In the rows, zero is written as 128.
One turn moves every row onto another: examples first, then more rows asked
J217: [137 150 152 131 119 163 146 124 135 138  94 118 122]
J763: [161 160 122  96 131 113 139 132 148 101 137 147 132]
J447: [157 146 123  89 129 124 130 125 151  96 146 141 120]
J406: [134 115 133 159 122 105 131 103 143 121 135 158 126]
J50: [141 135 153 131 157 146 126 116 110 140 126 115 136]
J880: [136 154 124 160 114  99 148 113 124  88 123 139 105]
J814: [144 148 160 134 152 151 119 122 115 137 114 122 132]
J78: [124 100 121 122 101 109 146 105 116 124 122 114 116]
J203: [149 128 115  96 126 141 142 144 149 110 151 137  97]
J985: [121 116 135 149 121  97 116 116 138 136 122 150 123]
J874: [155 132 121 103 125 142 150 149 127 105 150 134  85]
J842: [145 150 137 149  98 103 154 100 109  97 128 136 103]
J798: [125 138 102 146 128  94 151 136 106 114 125 116 108]
J348: [138 163 150 133 124 158 154 114 131 140 106 112 127]
J703: [143 155 156 142 152 154 134 117 114 141 126 118 124]
J783: [132 139 108 150 126  92 155 136 109 140 133 133 118]
J809: [151 131 117 102 140 139 142 153 139 103 141 135  91]
J111: [138 146 152 137 116 163 157 111 146 133 102 125 125]
J360: [158 154 124  92 134 121 137 131 152  89 128 141 120]
J349: [119 109 140 130  94 110 129 105 121 121 111 125 103]

J111 turns into J763
J842 turns into J406
J203 turns into J348
Where do these go?
J217 turns into J360
J880 turns into J985

